128 stands for zero in the data rows.
Some points:
[135 181  99 103 113 130 169 141 154 118 102 109  86 116 148 111  90 198
 170 162 210 174 173  90  44  81  56  98 225 139  78 112 175 106 106  98
 126 122 120 157 106 135 201 158  77 110 130 155 138 142  79 130 100 133
 201]
[198 115  83 179 161 161 136 188  42 201 128  95 137 112 156 187  56 131
 125 167 104 121 164  95 114 162 147 138 136  74 121  83 143 136 138 134
 217  99 102 186 125 174  98 105 116 110 144 183  98 132 155 140  64 130
  42]
[123 112 144 164  59 192  77 112 111  77 150 146 154 172 173 116 156  88
 141 126  68 190 158 130  82 155  98  60  95  89 140 173 123 162 185 129
 111 136 212 175 100 207  95  68 119 106 183 101  90 124 153  95 147 197
 173]
[148  61 158 100 141 140 178  87 100 156 145 142 129 193 142 133 182 140
 146 125  61 171  97 181  99 130 212 103  61 140 109  73 191 104 152 108
 201 117  88  65 101  81  84 151  77 104 153 142 209 152  94 118  82 141
 187]
[140  99 109 121 121 164 150 163 170 184 146 108 147 130  43 136 119 114
 112   7 116 117 134 113 108 175 122  88 125  37  46 176 193 199 111 124
 132 143 113 105 127  96  91 156 151 128 134 103 141  98 115  86  99 178
 115]
[128 140 127 136 193 131 179 165 199  56 107 110 106  92 118 147 159  40
  82 162 141 138 149  97 121 124 146 135  94  85  96  83 114 132 118 125
  50  46 120  95 133 116 108 117  19 151 144 137  79 139 206 103 146 137
 139]
[177 177  78 184 132  97 157  85 139 118 120 154  91 152 128 107 148 153
 111 106  69  84 160 146  78 198 171 150 170 184 157 106 165 195 196 116
 165  88 154 148 124  63 158  91 128 183 136  30 153  86 134 190 148 163
 129]
[143 156  83 173  80 164 155 113 154 194 151 210 138  90 157  84 129 127
  33 124 136 123  78 137 123 144 104 142 141 193 162 127  44  79 103 148
 136 150  60 112 170 116  89 144 108 112 141  76  63 191  80  46 142 144
 151]
[ 86 120 115 137  98 156 160 145 135  53  96  80 155  73 140 128 146 149
 150 148 129  55  68 174 119 156  66 164 157  87 145 138 147  22 191 119
 108 196 108  80 116 147  96 108 122 151 152 118 106  94 161 139  54  99
 115]
[164 143 152 102 154 137 129 176 132 139  38  63 110 169 146 111 178  64
 107  68  87 171 144 128 157 166 157 100 178 201 115 190 173  99 140 177
 113 146  93 159 149 213 175 127 113 167  57 141 143 133 117 137 109 111
  87]
[116  74 150 136 118 123  36 149 144 105 181 100 119  59 164 117 231 216
  64 121 116  90 204 129 101 143 114 149 162  77 126 104 122 151 112 151
  72 115  75 131 136 111 105 136 125 100  69 169 152 143  54 139 217  90
 121]
[188 155 128 126 111  98  99 141 177  93  65 101 111 139  85  26 116 152
 183 129 179 142 143 189 129  69  89 118  84 159 111  37 101 179  94 187
 167 100 110 128  74 113  93 184 174 134 125 151  71 120  90 162  92  92
 119]
[ 87 115  78  53  62 109 146 144 204 124 134 162 141  79  97 167 122 138
 205 115  96 188 154  86 176 131 149 172 109 153 119 137 126 171 136 165
 204  95 176  97 129 133 171  91 101  88 121  77 138 190  86 199 103 108
  79]
[142 177 120 145 140 122  86 146  73 162 123 137 107  88  78 142 120 197
 171 103  81 131 113  54 207 104 200  98 160 143 170 101 106  88 116 134
 115 114 160  61  99 134  70  97 123 133 130 166  94  53 105 138  86 198
 210]
[173  76 105  62 140 213 121  76  90 126 135 155 217 142 107 185 126 148
 116 111 120  68 173 128 146  70 135 157 118 207  50  54 196 154 142 134
  90 194 136 103 140 138 185  94 118  95 112 111  84 115 174 110 126 150
 147]
[ 49 190 100 139 138 123 179 132  72 126 188  89 201 135  76  83 188 167
  84 169  93 123  77 152 160 134 146  58 126 129  98 113 115 154 140 103
 106 117 143 174 195  89 155 109 120 141 130 200  81 156 111  62 113  69
 150]
[169  75 109 101 161 135  78 201 162 159 135 189 105  80 102 102  75 120
 229 108 170 113 173 163 118 133  81  85  54 144 177 102 195  50 107  84
 115 117 104 173 103  84 219  75  85 170 141 164 151 114 106  73 152  76
 114]
[152 120 142 114  98  32 173 132 102 133 108 152 149 187 130 231 174 117
 132 127 121 140  34 145 140 110  71 121 182  75 169 139 130 141  92 254
 129 116 144 155 147 129  58 123 161 186 149  93 104 119 155 160 234  99
 198]
[144 125  87 134 147 111  36  96 119 166 153 139 210 163  94 131 103  62
 100 102 189 192 121 123  90 126 160 194 111 139 154 171 185  84 171 153
  81 163 135  59 115 132 173 164 110 184 148 200 113 165 107 221 106  89
 103]
[ 72 122 126 123 206 110 117 199 220 108 255 184  92 181 128 179 131 183
 171 188  97 184 151 179 119 142 154 160 153 195 107 126 127 155  64 114
 100 207  81 176  75 100 126 141 152 131 123 165  87 103 140 148  73 130
  76]
[189 178 191 116 110  31  81  46 169 134 213  63 123 129  99 151 137 122
 107 115 193 132 143 174 144  89  60 124 140 135  71 103  88 111 122 127
 165 178 169 147 113 152 149 132  51 123 130 136 196 113 112  68  93 141
  83]
[ 89 122 166 128  79  68  68 140 113 106  28 235 114 176 103 143 164 124
  86 155 181 106 172 113 149 151  42 110 122 163  75 128  83 108 125  59
 136  88 110 112 146 113 117 118 216 147 150 173 203 151 177 113  58 163
  78]
[132  64 176 172 108 205 113  51 149 150 131 109  98 105 153 156  92  94
 122 137  96 138 169  50 155 141 146 129 125  91 132  79 143 140 121 169
 140 144 190 141 180  72 177 193 190 187 102 124  98  98 107  89  72 129
 138]
[143  78 126 149  87 153 127 190  95 157 197  81 135 180 179 120  65 132
 117 152 214 102 129 118 224 121 114 146 105 129 112 134 133 158 168  87
  93  55 125 120  96 136 125  71 117 170  46  52 146 154  85 129  99 135
 151]
[159  91 141 125 154 112 177 160  47 120 146 128 113 111  86  43 162 157
 135 198 150 175  98  83 149 151 138 117 124 115 238 102  77 127 160 156
 128 175 193  76 130 141 136 170 169  62  95  58 186 145 216 154 161 183
 115]
[102 169 129 142  55 131 142 132 101  96 126  77 192 147 110 166 116  78
 164 159 150 118 180  73 116 134 169 128  60 179 205 176 133  83  95  76
 102 112  26 127 156 125 132 200 150 103 206  69 128  76 123 137 186 115
  85]
[ 80 151 156  35 153 180 187 192 147 232 133 156 132 126 178  99 127  69
 140 172 143  85 176 178 143  75 125 156 148  86 173 128 104 165 157 109
 162 139 195 124 150 156 135 140 138 134 154 129 165  79  61 174 163 158
 132]
[140 181 138 139 139 183 115 120  81 121 116 131  84 154 131 165 110  72
 193 105 140  98 160 121 119 166 138  94 149 121 103 162  47 167 172  88
 173 177 118  98 148 110  89 124 172 101  50 124 172 137 194 133 167  60
 200]
[105 117 112 141 146  81 143 133 168  85  90 118 151  90 159 178 136 170
  54  68 177  85  80 145  71 100 230 108  66 112 154 160 107 134 107 110
 138 176 171 151 124 237 138 164 166 146 140 107 137 148 133 100 101  83
 183]
[ 60 189 159 120 145 105  99 124  59  61 104 171  60 123 141 103  92 114
 126  86  82 144 105  87 128   0 141 139 158  90 149 125 174 126 170 139
 149 161 114 170 114  80  36 136  91 183 115 104 128 194 159 141 176 137
  78]
[147  46 102 146 155 193 121 103 221 123 128  90 157 103 112 136 137 174
 117 120 118 151  59 147 148  25 130 121 146 151  92 201 101 109 169  90
 145  44  81 174 120  87 164 126 159 118 161 155 134 103 175 160 172 115
  87]
[115 187 120 163 170  91 108  34 102 160  29 182  89 168 152  93 101 159
 131 197  99 129 135 110 173 118 142 213  74  25 142 213 116  89 106 135
  86 128 115 134 169 196 130  89 122  59 106  71 116  82 149 109 168  72
 129]
[ 86 164 194 177  96 150 159 127  76 108 138 159  85 120 156 104 132 116
 130 114  79  67  65 179 101 181  78 136  84 120  79 148  65  87  39 147
 120  79 137 116 139 161 169 208 119 120  94 176 127 152 156 189 181 172
 104]
[111  77 133  25 199  44 121  32 121  73 127 107 181  90 134  64  73  79
 122 133 154 107  74 138  91 191 137  94 209 130 104 147  72 125  67 113
 104  93 165 158  93 117  94  89 177 106 117 103 117 146  63 115 126 185
 145]
[ 88 134 144 170 112 102 157 105 133 158 113  46  61 105 175 137  88 116
 101  98 121 128  63 125 139 185 112 173 129 184 200 129 164 186  87 117
 102 149 136  95 138  84 140  82 145  34 190 216 130 135 148  74 166  96
 117]
These points spread out most along one direction. Take the direction at right angles to it along which they spread out most. Go by this last direction. How far along it is each point below, from 0 to 99? The average is 50, and the first point in the table lies past the average. One standard deviation of the points above along it is 16.
[128 140 127 136 193 131 179 165 199  56 107 110 106  92 118 147 159  40
  82 162 141 138 149  97 121 124 146 135  94  85  96  83 114 132 118 125
  50  46 120  95 133 116 108 117  19 151 144 137  79 139 206 103 146 137
 139] 59
[173  76 105  62 140 213 121  76  90 126 135 155 217 142 107 185 126 148
 116 111 120  68 173 128 146  70 135 157 118 207  50  54 196 154 142 134
  90 194 136 103 140 138 185  94 118  95 112 111  84 115 174 110 126 150
 147] 28
[135 181  99 103 113 130 169 141 154 118 102 109  86 116 148 111  90 198
 170 162 210 174 173  90  44  81  56  98 225 139  78 112 175 106 106  98
 126 122 120 157 106 135 201 158  77 110 130 155 138 142  79 130 100 133
 201] 66
[169  75 109 101 161 135  78 201 162 159 135 189 105  80 102 102  75 120
 229 108 170 113 173 163 118 133  81  85  54 144 177 102 195  50 107  84
 115 117 104 173 103  84 219  75  85 170 141 164 151 114 106  73 152  76
 114] 54
[152 120 142 114  98  32 173 132 102 133 108 152 149 187 130 231 174 117
 132 127 121 140  34 145 140 110  71 121 182  75 169 139 130 141  92 254
 129 116 144 155 147 129  58 123 161 186 149  93 104 119 155 160 234  99
 198] 56
[102 169 129 142  55 131 142 132 101  96 126  77 192 147 110 166 116  78
 164 159 150 118 180  73 116 134 169 128  60 179 205 176 133  83  95  76
 102 112  26 127 156 125 132 200 150 103 206  69 128  76 123 137 186 115
  85] 48
[ 88 134 144 170 112 102 157 105 133 158 113  46  61 105 175 137  88 116
 101  98 121 128  63 125 139 185 112 173 129 184 200 129 164 186  87 117
 102 149 136  95 138  84 140  82 145  34 190 216 130 135 148  74 166  96
 117] 62
[105 117 112 141 146  81 143 133 168  85  90 118 151  90 159 178 136 170
  54  68 177  85  80 145  71 100 230 108  66 112 154 160 107 134 107 110
 138 176 171 151 124 237 138 164 166 146 140 107 137 148 133 100 101  83
 183] 61
[177 177  78 184 132  97 157  85 139 118 120 154  91 152 128 107 148 153
 111 106  69  84 160 146  78 198 171 150 170 184 157 106 165 195 196 116
 165  88 154 148 124  63 158  91 128 183 136  30 153  86 134 190 148 163
 129] 28
[143 156  83 173  80 164 155 113 154 194 151 210 138  90 157  84 129 127
  33 124 136 123  78 137 123 144 104 142 141 193 162 127  44  79 103 148
 136 150  60 112 170 116  89 144 108 112 141  76  63 191  80  46 142 144
 151] 66
[159  91 141 125 154 112 177 160  47 120 146 128 113 111  86  43 162 157
 135 198 150 175  98  83 149 151 138 117 124 115 238 102  77 127 160 156
 128 175 193  76 130 141 136 170 169  62  95  58 186 145 216 154 161 183
 115] 34
